In the rows, 128 means zero.
One turn sends every row of this set to another row. A few are shown first. Where does it send the rows asked after them?
k_926: [157 161 109 182 158 142 139 119  86 111 131 129 101 106 120 109 152  96
 158  90 119 101 138 124 109 134 100 116 130 107 144 137 102 161 168 132
 146 118 127 169 132 107 126 156 107]
k_999: [106 141 146 123 143 139 155 151  91 152 133 138  78  99 147  83 114 133
 100 154 156 135 151 146 120 142 122 128 130 126  92 120 156 122 154  81
 103 111 145 125 126  94 128 154  86]
k_538: [ 80 177 146 132  99 118 103 123 110 133 124 143 162 122 120 123 147 110
 132 136 125 137 121 143 136 114 122 130 128 161 166 121 113 113 105 120
 152 139 124 124 197 146  86 115 145]
k_358: [ 85 121 101 129  93 105 142 167 169  99 149 121 101 132 148 132 106 100
 145 138 142  81  99 143 116 148 159 119 150 175 144 146 153 125 118 114
 140 142 147 110 132 138 114 129 120]
k_440: [141 144  88 185 172 148 130 122  89  96 131 121  97 115 107 117 154  98
 148 101 118  95 131 122 122 120 105 118 136  99 132 145 100 163 153 139
 131 113 120 164 123 102 127 156 116]
k_33: [138 112 102 128 111 115 160 118 154 115 116  81 123 133 131 128 150 112
 107 131  87 142 153  98 115 106  88  91 149  74 113  73 123 148 112 104
 122 128 131 135 148 166  99 137 118]
k_399: [ 96 148 141 130 147 140 156 155  97 145 135 133  91  91 151  74 135 128
  90 150 154 139 161 150 124 134 127 117 147 113  95 118 141 134 149  73
 103 117 157 126 123 101 128 168  91]
k_369: [ 77 134 135 138  65 130 143 169 186 151 148 141 101 119 141 153 105  90
 145 108 127 115 126 125 135 140 126  98 144 155 138 122 126 151 115 120
 136 136 161 125 108 149 133 143 118]
k_694: [155 143 106 178 163 145 133 116  84 110 129 128  85 117 108 124 133 102
 162  97 121  96 123 119 114 133  97 126 117 113 133 143 116 150 165 143
 139 109 114 166 127  96 128 147 108]
k_590: [160 116 112 118 104  95 171 107 148 110 112  84 113 135 145 118 132 121
 129 130 100 131 134 103  92 131  87 106 136 102 124  74 148 125 137  99
 146 134 126 134 167 158  85 130 106]
k_417: [ 56 152 128 130 102 123  93 121 124 117 132 138 156 123 115 129 147 112
 120 141 134 132 113 139 155 104 110 131 144 143 157 131 106 111  99 127
 146 134 121 123 182 135  88 131 161]
k_741: [ 91 133 130 126 156 145 148 154  94 143 133 131  79 102 136  85 123 132
  88 161 152 132 153 148 132 127 127 124 139 114  84 125 149 129 138  82
  88 107 144 123 117  93 132 155  94]
k_651: [ 69 155 148 128  97 131  93 120 116 145 124 148 144 131 103 145 125 113
 132 137 123 141 112 131 153 108 104 135 117 154 151 123 118 109  99 133
 140 126 115 127 180 134  94 113 148]
k_442: [ 94 153 114 149 104 128 138 186 146 133 137 128 116 137 124 141 121  84
 136 134 104 101 136 146 122 128 181  98 133 172 142 126 137 160  87 111
 111 138 151 109 124 161 135 106 104]
k_510: [153 104  97 122 127 111 159 117 131 111 108  78 106 155 114 136 124 119
 119 147  80 128 134 100 109 110 105 110 120  99 108  79 153 130 108 110
 114 122 111 127 157 154  95 107 105]

k_999 goes to k_399
k_538 goes to k_417
Where do these go?
k_510 goes to k_590
k_369 goes to k_442
k_926 goes to k_440

One turn sends every row of this set to another row. A few are shown first. Where does it send the rows asked after them?
k_370: [126 101 124 165 106 119 116 144 135  77 130 194 160  93 134 115 156 138]
k_111: [115 106 146 135 149 119 177 186 140 109  89 188 125 174 111 140 120 132]
k_466: [110  92 139 150 116 124 126 119 140  79 118 170 101  82 167 140 148 142]
k_25: [128 100 128 152 109 111 128 179 157  87 125 190 146 104 149 130 169 100]
k_589: [128 134 165 153  88 123 142 105 154  70 145 167 129 169 122  85 119 125]
k_47: [121 108 125 117 147 126 142 136 130  72 142 194  75 129 170 156 112 124]
k_637: [132 120 104 148 101 139 158 146 169  69 113 151 144 118 121 124 185  82]
k_699: [118 131 146 137  88 131 134 133 139  96 156 173 153 154 140  73 120  97]
k_293: [124 103 116 146 119 115 125 150 153  76 112 172 152  90 148 102 175 122]
k_675: [ 99 123 113 120 177 148 169 162 134 104 114 160 111 162 139 119 112 115]
k_364: [129 130 120 166 109 152 170 126 168  67 138 159 115 160  82 149 157  92]
k_487: [112 116 120 119 160 131 168 173 131  88 117 184  90 171 148 146 114 100]
k_280: [127 118 113 177 103 135 142 165 154  77 125 171 158 132 108 118 174  90]
k_523: [140 127 149 142  96 135 168 126 176  73 131 175 108 138  91 180 148 113]
k_220: [114  98 144 116  93 124 155 106 133 102 160 183 116 160 148  78 113 120]
k_259: [121 107 122 127 143 119 118 120 144  71 129 179 112  89 166 118 136 148]
k_528: [124 109 112 131 122 131 119 107 124  67 153 198 113  98 152 134 126 138]
k_485: [117 104 147 139 102 114 167 128 145  86 133 168 118 195 129  64 128 112]
k_676: [126 145 151 146  89 134 136 116 148  76 156 165 139 164 131  86 118  98]
k_530: [103 105 138 137 154 141 186 159 144 122  93 164 137 159 103 122 116 153]
k_252: [129 107 168 141 117 119 173 145 162  98 101 186 122 150  84 163 126 157]
k_104: [115  99 138 122 101 123 170 113 139  91 152 173 104 184 139  75 120 108]
k_108: [108  88 139 140 149 116 171 146 138 114 105 193 125 162  89 118 121 164]
k_242: [ 97 124 114 121 160 136 156 165 117  91  85 160 103 152 153 128 122  94]
k_599: [112 117  90 112 154 143 144 129 114  78 149 189  94 143 152 127 119  96]
k_778: [110 118 129 149 110 139 153 155 174 101 115 145 129 125 110 139 181  69]
k_48: [112 117 164 123 128 127 163 114 153 109  89 166 112 133  85 157 123 151]
k_200: [122 113 162 156  98 111 153 119 154  79 129 170 127 185 120  71 125 132]
k_492: [136 126 125 147  99 132 150 161 172  74 134 171 128 130 119 156 171  70]
k_288: [121 107 148 140 114 147 190 116 162 103 105 160 127 142  84 149 130 162]
k_822: [106 120 117 128 141 141 141 120 122  68 117 161  76 121 173 149 126 109]
k_224: [125  91 138 136 124 107 122 149 139  81 134 203 114  94 169 144 138 142]
k_784: [133 123 123 141  95 155 184 110 173  73 121 148 120 133  93 155 161 111]
k_269: [107  90 140 163 109 118 131 159 158 101 106 163 141  91 141 121 176 114]
k_448: [101 100 104 121 167 125 163 171 117 109 116 189 119 170 124 105 121 111]
k_432: [115 107 148 124  89 122 141 121 132 107 159 185 143 146 147  74 113 119]
k_920: [115 131 143 129 113 145 167 110 173  94 118 147 100 135  85 168 150  96]
k_311: [109 125 109 112 173 140 142 124 134  77 137 165  86 127 164 129 114 123]
k_521: [123 106 143 151 122 135 175 103 162  85 129 178 100 160  73 151 128 154]
k_114: [101 112 148 125 152 120 159 162 128 118  64 171 130 147 114 125 118 141]

k_676 goes to k_485
k_675 goes to k_293
k_523 goes to k_487
Where do these go?
k_822 goes to k_778
k_280 goes to k_108

